500 stands for zero in the data rows.
Some points:
[683 549 608 542 335 458 444 396 546 695 327 413 773 693 597 468 393 585
 615 837 395 422 356 434 757 296 785 497 461 516 675 188 479 442 496 325
 704 481 562 736 451 534 367 287 589 477 672 516 152 547 649 482 541 357
 493 658 539 559 569 536 553]
[294 217 519 595 319 374 560 503 324 398 319 587 364 275 253 538 385 393
 402 376 368 432 484 473 344 511 384 477 498 478 582 505 338 541 502 409
 527 493 400 612 508 491 610 406 614 603 339 530 464 662 441 252 722 525
 671 287 612 578 281 282 392]
[503 541 279 481 580 599 481 688 483 490 532 561 341 606 507 615 656 435
 711 715 553 488 706 565 329 585 772 400 624 577 339 766 582 429 506 576
 477 526 592 445 612 474 355 602 423 631 520 496 385 294 320 517 696 301
 407 381 533 483 605 605 351]
[642 376 681 695 444 628 571 701 294 481 397 582 363 394 412 498 406 527
 289 481 425 623 646 440 395 488 591 664 500 509 570 719 533 270 622 427
 445 542 499 560 596 523 845 410 663 692 281 592 614 615 656 487 730 593
 493 443 861 504 545 542 431]
[464 566 261 350 453 487 402 369 506 423 556 628 379 578 518 458 619 544
 508 597 473 375 470 487 325 465 491 418 547 456 380 644 462 460 538 805
 290 521 355 483 612 558 297 379 276 689 496 539 215 420 435 532 342 454
 600 613 345 507 440 557 497]
[493 485 642 642 501 310 613 559 377 429 346 409 400 333 292 602 379 558
 347 372 595 542 522 322 285 525 482 573 553 417 382 648 337 526 558 485
 676 574 451 519 574 430 737 329 539 544 530 579 464 832 330 324 665 597
 492 297 703 465 538 535 499]
[558 359 302 333 438 626 368 392 472 331 603 564 400 521 457 432 645 479
 547 547 473 498 584 528 330 357 548 261 491 644 309 603 548 584 380 597
 437 469 504 401 537 563 337 467 380 471 495 422 308 451 316 423 384 310
 556 497 432 417 301 577 365]
[462 616 447 233 597 603 496 344 536 350 511 664 559 515 461 559 709 655
 620 569 504 577 352 505 259 431 502 398 604 543 373 563 573 441 580 559
 578 425 509 222 575 439 369 454 370 546 374 355 247 400 420 465 354 403
 529 502 467 606 401 560 439]
[505 572 627 681 656 512 465 513 495 609 636 423 471 452 591 492 598 489
 464 474 402 652 641 543 914 753 407 635 504 358 486 306 611 512 562 745
 337 408 591 579 495 348 653 790 696 453 536 454 617 501 753 617 464 700
 490 510 479 367 447 538 550]
[432 438 630 398 510 440 472 549 510 380 587 260 646 471 648 389 439 301
 561 459 521 527 469 243 708 738 377 659 509 556 302 458 457 492 418 467
 574 514 484 437 521 366 495 733 613 297 399 455 839 483 639 617 328 574
 497 566 470 428 572 496 410]
[521 517 575 517 646 342 571 526 543 487 601 356 570 355 687 439 406 378
 454 317 544 400 371 588 604 625 278 477 360 367 292 370 530 610 497 586
 372 398 570 411 511 421 640 621 616 312 464 403 526 281 596 630 403 601
 391 665 456 545 691 420 432]
[544 336 616 578 622 667 552 383 604 775 675 494 689 494 679 480 545 433
 630 357 640 605 578 899 681 646 307 699 394 488 437 375 591 597 541 541
 415 620 482 610 370 584 626 748 675 606 448 785 999 613 619 830 564 584
 689 416 760 520 831 498 556]
[446 504 762 680 321 358 608 629 393 489 346 378 286 332 374 561 407 526
 272 391 469 592 432 553 259 420 266 458 462 491 651 542 315 417 473 482
 425 486 409 447 441 467 723 359 608 538 325 460 626 545 459 442 652 496
 599 365 855 506 525 385 540]
[555 546 711 570 376 377 735 563 352 337 394 504 512 283 520 554 459 483
 250 300 549 582 376 460 441 460 430 506 496 360 690 467 404 419 475 569
 586 726 373 448 397 481 703 353 514 577 508 475 316 563 450 291 558 538
 594 292 694 454 412 435 489]
[423 425 437 467 605 514 566 463 449 544 537 410 469 417 570 505 475 363
 478 282 386 489 603 546 663 624 291 425 517 315 500 334 495 465 556 460
 306 430 520 394 513 421 623 682 501 225 600 622 624 313 652 587 371 747
 454 626 431 314 582 526 504]
[543 365 608 724 430 293 759 501 379 308 169 539 221 502 304 514 291 512
 369 329 403 393 455 247 258 433 442 452 588 395 436 613 292 373 450 439
 391 533 580 451 342 476 664 357 581 556 452 383 559 472 375 361 634 582
 456 313 540 383 395 321 406]
[660 478 565 576 498 598 749 901 312 565 431 517 357 479 376 530 494 749
 361 571 551 712 669 551 379 400 723 858 572 411 707 622 502 511 685 462
 511 611 470 711 568 548 718 584 773 711 407 498 720 612 540 443 787 670
 399 509 897 447 523 442 488]
[595 416 598 314 515 464 441 448 565 396 325 430 691 563 522 361 436 539
 512 834 377 406 483 511 519 482 746 548 564 651 750 224 329 567 572 313
 516 571 571 659 237 630 394 195 534 355 498 448 275 560 682 610 677 402
 480 541 300 476 451 547 514]
[596 193 494 444 383 528 203 421 598 488 410 449 548 412 441 369 513 549
 285 817 161 230 355 416 626 175 594 557 312 547 686 309 457 452 480 286
 533 449 549 629 349 474 272 303 440 496 657 410 334 497 543 580 626 435
 473 493 189 444 336 403 318]
[555 489 572 483 566 320 550 522 603 546 572 355 728 588 662 560 233 448
 634 427 618 464 479 534 630 635 478 643 403 508 407 344 625 629 418 442
 408 411 514 390 640 266 594 828 531 360 479 577 599 562 557 619 375 469
 454 517 353 516 482 507 725]
[505 507 403 415 439 414 276 599 595 616 406 425 651 572 580 498 372 633
 526 778 311 487 370 345 666 404 825 454 433 498 810 273 386 307 582 272
 489 519 500 717 254 558 305 261 452 455 591 584 493 456 588 717 656 439
 493 595 455 330 469 357 405]
[446 621 572 666 543 558 326 372 376 553 687 457 563 486 676 512 421 241
 552 335 789 494 454 639 632 769 617 633 505 635 547 325 481 851 457 420
 529 569 525 577 601 603 596 765 653 484 429 666 937 617 470 785 409 639
 470 578 384 455 650 611 417]
[490 520 354 616 503 366 443 448 374 355 617 446 591 441 559 318 405 148
 360 315 491 467 456 527 593 600 222 549 391 264 354 259 598 456 432 404
 371 521 585 470 294 456 355 689 419 234 309 422 643 465 516 394 341 574
 484 540 382 317 566 521 503]
[496 685 324 313 576 680 537 547 556 485 632 648 378 541 406 533 697 732
 671 671 412 503 534 610 560 466 557 179 439 731 540 642 743 376 617 651
 627 516 473 553 642 528 493 467 417 499 602 559 305 449 502 409 412 519
 404 604 402 548 410 476 717]
[402 682 484 582 509 460 535 469 523 624 496 602 406 660 668 707 755 625
 705 565 794 535 496 530 455 427 680 603 704 783 502 751 685 517 474 502
 529 346 598 343 613 537 402 417 472 542 643 516 291 632 432 474 433 374
 521 693 560 638 482 712 742]
[637 316 506 435 486 506 317 486 545 559 487 525 675 512 491 420 549 735
 558 726 330 551 416 476 615 248 519 615 529 371 760 289 387 354 496 357
 701 533 592 557 335 573 468 262 356 364 640 360 269 576 577 629 500 258
 490 631 280 513 580 313 373]
[413 575 380 375 470 605 501 337 483 416 495 663 507 539 325 407 582 437
 471 554 381 460 587 434 406 401 495 242 531 551 441 590 455 341 350 612
 442 385 393 301 603 477 286 417 334 540 600 474 377 478 230 515 493 465
 358 445 429 548 437 474 445]
[435 559 392 392 653 753 508 472 648 707 825 659 379 592 410 383 703 466
 810 515 696 540 515 781 290 305 533 427 496 571 552 730 612 656 371 664
 716 717 534 593 619 664 348 483 631 807 537 718 736 487 556 714 513 411
 680 401 673 709 596 672 712]
[422 590 555 458 437 429 636 588 468 422 162 573 341 334 416 733 449 716
 216 377 516 420 512 401 539 451 445 645 539 267 631 629 404 554 488 529
 755 546 504 444 437 446 715 237 472 579 395 533 635 439 396 317 553 553
 613 310 671 430 583 386 588]
[439 624 478 578 531 288 566 488 557 777 521 316 726 619 655 413 425 429
 506 290 592 511 566 586 515 683 372 673 458 523 220 388 495 659 518 391
 470 571 609 413 625 484 619 742 423 302 524 490 598 490 600 540 301 655
 556 421 463 524 470 387 604]
[430 462 298 427 439 692 636 339 530 446 597 597 329 543 409 469 606 493
 553 584 487 495 564 434 434 326 555 282 501 568 450 619 540 528 436 502
 394 396 443 412 495 399 211 444 317 627 618 334 345 446 487 406 393 358
 357 550 419 719 441 513 461]
[416 342 472 481 476 246 366 521 499 356 597 359 660 482 514 548 440 285
 481 254 420 450 447 369 588 551 192 701 446 442 442 322 448 501 485 503
 420 341 481 456 432 482 471 781 434 415 438 574 624 353 509 407 295 641
 413 534 417 414 632 465 386]
[407 684 472 479 490 670 425 470 714 525 493 620 441 427 437 510 409 582
 644 607 711 539 530 454 319 513 626 390 499 675 402 643 597 461 427 649
 528 380 344 486 549 623 368 534 433 489 587 469 393 472 277 244 475 248
 408 480 296 565 430 656 591]
[567 773 441 617 559 685 446 580 739 500 541 598 673 669 517 566 685 676
 707 618 920 486 606 556 577 672 856 257 710 712 465 719 611 682 560 545
 676 476 437 550 688 807 428 602 384 718 476 360 462 545 463 412 509 561
 596 582 485 679 380 732 705]
[471 581 405 300 403 581 402 430 613 607 643 594 465 740 451 574 613 552
 447 515 408 632 530 492 335 469 440 168 454 435 432 676 540 555 505 593
 476 619 337 466 420 496 405 387 432 553 688 396 267 447 436 431 466 387
 538 582 361 654 525 581 445]
[548 491 530 562 693 566 475 484 439 528 525 394 449 580 615 486 399 309
 488 246 334 419 390 522 770 670 172 577 405 387 499 549 557 465 493 433
 369 377 660 517 545 374 511 625 437 253 445 543 613 427 531 497 379 580
 403 563 409 437 421 434 446]
Along one direction, these points spread out more than along any other. Take the direction at right angles to it along which they spread out most. Then take the direction at right angles to both along which they spread out most. Go by this last direction. Where along it does each point below lie, from 0 to 99? The average is 50, and the first point in the table lies past the average. One standard deviation of the points above along it is 16.
[660 478 565 576 498 598 749 901 312 565 431 517 357 479 376 530 494 749
 361 571 551 712 669 551 379 400 723 858 572 411 707 622 502 511 685 462
 511 611 470 711 568 548 718 584 773 711 407 498 720 612 540 443 787 670
 399 509 897 447 523 442 488] 29
[416 342 472 481 476 246 366 521 499 356 597 359 660 482 514 548 440 285
 481 254 420 450 447 369 588 551 192 701 446 442 442 322 448 501 485 503
 420 341 481 456 432 482 471 781 434 415 438 574 624 353 509 407 295 641
 413 534 417 414 632 465 386] 61
[596 193 494 444 383 528 203 421 598 488 410 449 548 412 441 369 513 549
 285 817 161 230 355 416 626 175 594 557 312 547 686 309 457 452 480 286
 533 449 549 629 349 474 272 303 440 496 657 410 334 497 543 580 626 435
 473 493 189 444 336 403 318] 90
[490 520 354 616 503 366 443 448 374 355 617 446 591 441 559 318 405 148
 360 315 491 467 456 527 593 600 222 549 391 264 354 259 598 456 432 404
 371 521 585 470 294 456 355 689 419 234 309 422 643 465 516 394 341 574
 484 540 382 317 566 521 503] 63
[294 217 519 595 319 374 560 503 324 398 319 587 364 275 253 538 385 393
 402 376 368 432 484 473 344 511 384 477 498 478 582 505 338 541 502 409
 527 493 400 612 508 491 610 406 614 603 339 530 464 662 441 252 722 525
 671 287 612 578 281 282 392] 48
[430 462 298 427 439 692 636 339 530 446 597 597 329 543 409 469 606 493
 553 584 487 495 564 434 434 326 555 282 501 568 450 619 540 528 436 502
 394 396 443 412 495 399 211 444 317 627 618 334 345 446 487 406 393 358
 357 550 419 719 441 513 461] 50
[558 359 302 333 438 626 368 392 472 331 603 564 400 521 457 432 645 479
 547 547 473 498 584 528 330 357 548 261 491 644 309 603 548 584 380 597
 437 469 504 401 537 563 337 467 380 471 495 422 308 451 316 423 384 310
 556 497 432 417 301 577 365] 50
[505 572 627 681 656 512 465 513 495 609 636 423 471 452 591 492 598 489
 464 474 402 652 641 543 914 753 407 635 504 358 486 306 611 512 562 745
 337 408 591 579 495 348 653 790 696 453 536 454 617 501 753 617 464 700
 490 510 479 367 447 538 550] 49
[439 624 478 578 531 288 566 488 557 777 521 316 726 619 655 413 425 429
 506 290 592 511 566 586 515 683 372 673 458 523 220 388 495 659 518 391
 470 571 609 413 625 484 619 742 423 302 524 490 598 490 600 540 301 655
 556 421 463 524 470 387 604] 47
[432 438 630 398 510 440 472 549 510 380 587 260 646 471 648 389 439 301
 561 459 521 527 469 243 708 738 377 659 509 556 302 458 457 492 418 467
 574 514 484 437 521 366 495 733 613 297 399 455 839 483 639 617 328 574
 497 566 470 428 572 496 410] 55
[555 546 711 570 376 377 735 563 352 337 394 504 512 283 520 554 459 483
 250 300 549 582 376 460 441 460 430 506 496 360 690 467 404 419 475 569
 586 726 373 448 397 481 703 353 514 577 508 475 316 563 450 291 558 538
 594 292 694 454 412 435 489] 47
[505 507 403 415 439 414 276 599 595 616 406 425 651 572 580 498 372 633
 526 778 311 487 370 345 666 404 825 454 433 498 810 273 386 307 582 272
 489 519 500 717 254 558 305 261 452 455 591 584 493 456 588 717 656 439
 493 595 455 330 469 357 405] 82
